In the data rows, zero lies at 4.5, halfway between 4 and 5.
Two rows play each game, the first against the second. How much does the first row win by? 10 is about a draw, 20 a big win and 0 a big loss. Wins can go round in a circle: one row can beat a second, the second a third and the third the first. Each row has two weighted sums of its numbers, A and B, taken from their middle values. A row wins by its A times the other's B, less its B times the other's A.
[8 7 5 3 3 3 7 3 3 5 5 6 4 8 3 4]
[4 5 7 2 3 6 3 4 3 7 9 4 3 5 4 3] ~ 12
[4 6 4 5 6 6 4 4 6 6 5 4 5 6 4 5]
[5 5 4 6 4 3 4 6 4 4 3 4 6 4 4 4] ~ 10
[3 4 4 8 5 4 4 5 6 3 3 5 6 5 6 7]
[3 3 4 9 7 4 4 5 5 3 4 3 5 3 4 6] ~ 12
[5 6 6 4 4 4 3 4 4 5 5 5 4 8 4 5]
[4 5 4 5 6 5 4 6 6 5 4 3 4 4 6 6] ~ 8
[7 9 9 4 5 4 6 4 4 6 5 5 3 8 4 3]
[3 4 3 3 5 6 3 3 4 3 4 3 2 2 6 6] ~ 8
[5 4 5 5 4 3 6 5 3 4 4 7 8 6 4 4]
[4 3 5 6 5 3 5 5 5 4 4 5 7 5 5 3] ~ 11
[4 3 3 5 7 7 3 4 7 4 4 1 4 3 7 5]
[5 5 5 4 4 5 4 4 5 4 5 6 5 6 4 5] ~ 10
[5 3 6 2 3 6 4 2 4 7 9 3 3 4 4 3]
[3 3 2 4 7 5 3 4 6 3 2 2 3 3 5 8] ~ 11
[3 3 3 7 8 6 2 3 9 3 3 3 4 5 5 8]
[3 4 3 4 6 6 5 5 7 5 3 4 3 2 6 6] ~ 9
[6 8 8 3 3 4 5 3 3 6 7 5 4 6 2 3]
[5 5 6 4 3 5 4 3 3 8 9 3 2 5 5 4] ~ 9
[2 3 1 4 2 3 4 9 2 3 3 4 5 3 3 3]
[3 8 9 2 4 5 4 4 2 5 7 4 2 4 5 4] ~ 8
[5 4 5 5 6 6 4 4 5 6 5 3 4 4 6 5]
[3 4 4 9 6 3 4 4 5 4 4 5 7 4 4 6] ~ 5
[6 5 5 3 3 4 6 3 3 4 5 5 4 6 5 3]
[6 8 7 3 4 4 6 4 4 5 4 4 4 6 4 3] ~ 10
[3 2 3 5 9 6 2 4 6 3 3 4 3 4 4 9]
[4 4 4 3 3 7 4 3 4 4 5 2 3 3 5 3] ~ 14
[3 3 4 4 3 6 4 3 6 7 7 3 2 3 5 4]
[9 7 5 3 4 4 6 3 3 4 4 7 4 6 3 2] ~ 7
[3 5 4 4 6 7 3 3 7 5 5 3 2 3 7 6]
[3 4 4 5 6 8 5 2 7 6 4 2 3 3 8 5] ~ 8
[4 3 3 5 5 5 3 5 5 3 3 4 4 4 6 6]
[4 5 6 4 5 5 3 3 5 8 7 5 4 6 5 3] ~ 10
[5 6 5 5 5 5 3 4 4 8 7 3 4 4 5 4]
[2 3 2 8 9 5 4 4 8 3 4 3 3 4 4 9] ~ 17
[4 3 4 9 5 5 5 4 6 4 4 4 5 4 4 7]
[6 5 5 5 4 4 5 6 5 5 4 5 8 5 3 4] ~ 15
[6 6 5 5 4 4 4 5 4 4 4 5 5 6 4 4]
[8 7 5 3 3 3 6 4 3 4 5 7 5 7 4 3] ~ 9
[3 2 3 7 6 3 4 6 5 2 3 2 4 3 5 5]
[5 5 6 3 2 4 3 2 3 7 8 4 2 4 3 3] ~ 7
[3 2 3 7 7 4 3 4 6 3 4 2 3 2 4 6]
[3 3 3 6 9 5 4 3 5 3 3 3 4 3 6 9] ~ 5
[2 3 3 6 5 4 5 6 5 2 3 3 4 3 5 5]
[7 9 6 3 3 4 5 4 2 4 4 5 4 7 4 2] ~ 10
[5 3 4 3 3 3 9 5 2 2 4 8 6 4 4 3]
[4 3 3 4 3 3 4 9 2 4 3 3 5 2 2 4] ~ 12
[3 4 3 8 6 3 3 5 5 3 3 3 6 5 4 6]
[4 4 6 4 4 5 3 3 5 9 9 4 2 5 5 3] ~ 5
[3 5 5 5 6 6 4 4 5 7 6 4 3 6 5 4]
[3 4 3 6 5 3 4 6 5 3 3 4 8 3 4 4] ~ 11
[3 2 3 7 9 5 3 4 7 3 3 3 3 2 5 7]
[2 3 3 2 6 6 2 3 6 3 3 3 2 1 5 7] ~ 1
[3 4 5 5 6 7 5 2 7 8 5 3 3 3 7 5]
[3 3 2 3 2 2 5 7 1 4 3 5 3 2 3 1] ~ 12
[3 4 3 9 7 5 5 4 6 3 3 4 4 4 5 7]
[6 7 9 3 3 5 4 4 4 6 7 4 3 7 4 3] ~ 14
[5 7 6 4 4 4 5 4 5 5 6 5 3 9 4 4]
[5 4 4 2 3 3 8 4 3 3 3 9 5 4 4 2] ~ 10
[4 5 6 4 5 5 4 3 6 6 6 5 4 5 5 3]
[3 3 3 5 6 6 3 4 7 6 5 3 3 4 7 5] ~ 10
[4 3 3 2 3 3 7 5 2 4 3 7 5 3 3 3]
[3 3 2 6 6 3 4 5 5 3 3 2 3 3 4 5] ~ 15
[3 4 5 3 5 7 4 3 8 5 4 3 3 3 6 6]
[2 2 5 5 4 9 3 4 6 5 4 2 3 3 5 5] ~ 5
[6 5 4 4 3 3 9 4 3 2 2 7 5 4 3 3]
[5 4 5 7 5 5 4 4 6 5 5 4 6 3 5 4] ~ 16
[7 9 6 3 3 3 4 4 3 4 5 5 4 8 3 3]
[6 7 8 2 2 4 5 4 4 5 8 4 2 7 3 3] ~ 9
[3 3 4 4 6 6 3 2 7 6 4 2 3 4 6 6]
[3 4 4 4 4 4 5 9 3 3 3 5 6 2 3 4] ~ 9
[3 3 3 6 5 4 4 7 3 3 3 4 7 3 4 5]
[3 6 5 4 4 8 4 2 5 6 6 3 2 3 6 6] ~ 9
[5 7 8 3 3 5 4 2 3 6 7 4 3 7 3 4]
[5 6 7 4 3 5 3 4 5 9 8 3 2 7 3 5] ~ 8
[6 6 5 3 4 3 6 4 3 4 3 7 6 5 4 4]
[3 4 2 3 3 3 7 6 2 2 3 5 6 2 3 2] ~ 8
[4 5 5 6 5 5 4 4 7 7 6 4 5 5 6 6]
[3 3 4 3 5 8 3 3 6 5 4 4 2 3 6 5] ~ 9
[7 7 6 3 3 4 6 3 2 4 4 7 5 6 4 2]
[2 2 3 4 5 2 4 8 4 2 2 4 4 2 3 3] ~ 6
[8 6 5 4 2 4 9 3 3 3 3 9 4 7 3 3]
[3 4 4 6 7 6 4 4 6 4 3 4 5 4 8 7] ~ 8
[5 3 4 4 4 7 4 3 5 4 5 4 3 5 8 5]
[8 7 7 4 3 5 5 4 5 5 5 6 5 7 4 3] ~ 5
[7 7 6 3 3 2 5 3 3 4 5 4 3 5 2 4]
[3 4 4 7 5 4 5 5 4 3 4 3 5 3 3 6] ~ 10
[8 8 7 4 3 3 5 4 3 6 5 6 5 9 5 3]
[7 5 7 2 2 5 4 4 2 4 5 4 2 5 4 3] ~ 13
[5 6 6 5 5 4 5 4 5 5 6 6 5 6 5 4]
[7 7 6 3 4 3 5 4 3 4 5 6 6 7 4 3] ~ 11
[3 3 3 6 5 3 4 7 4 2 3 2 4 3 4 4]
[2 3 2 6 7 4 3 3 5 2 3 3 3 2 5 6] ~ 8
[4 3 4 4 4 4 3 8 4 3 3 5 7 4 4 4]
[4 3 3 9 8 4 3 5 6 4 3 2 5 3 6 7] ~ 6
[9 9 6 3 4 4 4 4 3 5 5 7 4 7 3 3]
[7 6 7 1 2 4 6 4 3 3 4 5 4 7 3 3] ~ 14
[5 4 4 3 4 4 8 5 3 4 4 9 6 4 3 2]
[7 6 4 3 1 4 7 5 3 3 4 9 5 6 4 3] ~ 12
[4 4 4 3 4 4 7 5 2 2 2 7 5 3 2 3]
[5 5 6 4 5 5 5 5 5 6 5 4 3 6 6 3] ~ 12
[5 5 5 5 6 4 4 4 5 6 5 5 4 4 4 4]
[2 2 3 4 7 6 3 3 6 4 3 1 3 4 7 7] ~ 10
[3 4 2 7 9 4 4 5 7 3 4 3 4 3 6 8]
[5 6 5 5 4 4 3 4 5 8 7 4 4 7 5 4] ~ 6
[4 3 5 9 8 5 4 5 7 4 4 4 5 5 6 6]
[4 4 3 4 3 4 7 5 4 3 5 6 7 4 3 3] ~ 11
[4 3 3 5 7 5 2 5 6 3 3 3 4 2 5 6]
[4 3 4 6 7 5 5 5 5 3 4 3 6 4 4 6] ~ 11
[6 5 4 4 3 3 6 4 3 4 4 7 6 5 4 3]
[3 4 3 3 3 4 9 4 2 2 3 6 4 3 3 3] ~ 7
[6 6 7 3 3 4 3 3 3 7 9 5 3 5 3 4]
[4 3 4 6 5 4 3 7 5 4 4 4 6 4 4 6] ~ 7
[5 5 5 5 3 3 6 6 4 4 4 6 8 3 4 4]
[4 2 3 4 7 4 3 5 7 3 3 2 2 2 6 8] ~ 9
[7 8 6 3 3 3 4 4 4 6 7 5 4 5 3 2]
[4 3 2 4 4 4 5 8 3 2 3 5 6 4 3 3] ~ 10
[4 4 3 3 3 4 7 6 3 3 3 7 6 5 5 4]
[5 5 5 6 4 4 4 5 5 5 4 4 6 6 5 3] ~ 10
[4 4 6 4 4 5 4 3 5 5 6 4 3 5 6 5]
[3 4 4 7 5 5 4 5 4 4 5 4 7 4 5 4] ~ 10
[3 1 3 4 8 5 3 3 6 3 3 3 3 3 5 9]
[3 4 2 3 4 4 6 7 3 3 3 5 6 3 4 3] ~ 7
[7 6 5 5 3 4 4 3 3 3 3 7 6 8 3 3]
[5 6 9 3 4 4 4 3 4 6 7 4 2 5 3 4] ~ 9
[5 6 7 2 4 4 4 4 4 5 5 5 3 6 4 3]
[4 4 6 2 1 3 3 3 3 5 6 4 1 4 4 3] ~ 9
[5 5 6 3 3 4 7 4 2 4 4 6 4 5 4 3]
[3 4 4 5 6 3 3 4 6 6 3 3 4 6 6 6] ~ 10
[3 3 3 4 4 4 6 9 2 2 2 5 6 3 4 3]
[4 6 6 4 4 6 3 3 5 6 5 4 4 6 5 6] ~ 12
[3 5 4 5 5 7 4 4 6 8 6 3 3 4 6 4]
[3 2 3 3 4 8 3 3 5 3 4 2 2 3 7 5] ~ 3
[5 4 4 5 4 3 6 7 3 4 3 7 9 5 3 4]
[7 7 7 4 4 4 5 5 3 6 6 6 5 9 4 4] ~ 10
[3 3 4 9 7 5 4 5 5 4 3 4 6 5 6 7]
[5 5 6 3 4 5 4 4 4 9 9 5 3 5 4 3] ~ 8
[2 3 3 4 5 7 3 3 7 4 5 3 2 3 5 7]
[2 3 2 4 4 3 4 8 4 2 3 4 4 2 2 4] ~ 13
[3 3 3 7 6 6 4 3 7 4 3 3 4 3 8 8]
[6 3 3 4 5 3 6 6 3 2 4 8 9 5 3 4] ~ 9
[5 5 5 4 2 4 7 5 3 4 3 8 6 6 3 4]
[6 7 5 4 3 4 8 4 3 3 3 8 5 7 4 3] ~ 11
[3 5 3 7 6 5 4 6 6 3 4 2 4 4 5 6]
[5 4 4 4 4 4 5 6 4 3 3 8 7 5 3 3] ~ 9
[4 5 4 6 5 7 4 4 6 6 6 4 4 5 6 6]
[3 2 6 4 4 6 4 3 4 8 7 3 2 3 5 3] ~ 11
[6 7 6 4 2 4 5 5 5 5 5 7 3 9 3 4]
[6 5 5 4 3 5 7 4 4 3 4 8 6 6 3 3] ~ 9
[8 7 7 3 4 4 6 4 3 4 4 7 4 5 3 4]
[5 5 5 6 5 4 4 5 4 4 4 6 6 7 4 4] ~ 7
[5 4 4 6 5 4 4 5 5 5 5 4 6 7 5 4]
[4 4 4 5 3 4 5 6 4 4 4 7 9 5 5 4] ~ 12
[9 7 6 3 2 3 5 3 3 4 4 5 4 7 3 2]
[5 5 6 5 5 5 4 5 5 6 7 5 4 6 4 4] ~ 12
[3 3 4 6 7 4 2 5 5 3 3 2 4 3 5 6]
[5 5 7 4 4 6 3 4 4 9 9 3 3 5 4 3] ~ 9
[3 4 3 8 6 5 4 5 7 5 4 4 5 5 5 6]
[6 4 4 4 3 4 7 4 2 3 4 8 4 5 4 2] ~ 12
[6 9 6 4 3 4 5 3 4 7 6 5 4 7 3 4]
[4 3 5 8 9 6 3 4 8 6 3 3 4 4 5 8] ~ 15
[5 4 4 6 5 5 4 5 5 4 3 4 5 4 7 5]
[3 3 4 3 5 8 4 3 6 6 5 3 3 2 7 5] ~ 14
[4 3 3 6 3 3 4 6 3 4 4 6 9 4 4 4]
[4 5 3 5 4 3 6 6 3 3 3 5 7 5 5 5] ~ 10
[4 5 5 4 4 5 4 4 6 7 7 4 3 4 6 4]
[3 5 5 5 5 6 3 4 5 6 5 3 4 4 7 6] ~ 11
[7 8 5 3 3 3 6 4 2 3 4 6 4 7 4 3]
[3 3 3 4 4 3 5 8 4 3 3 3 6 3 4 4] ~ 8
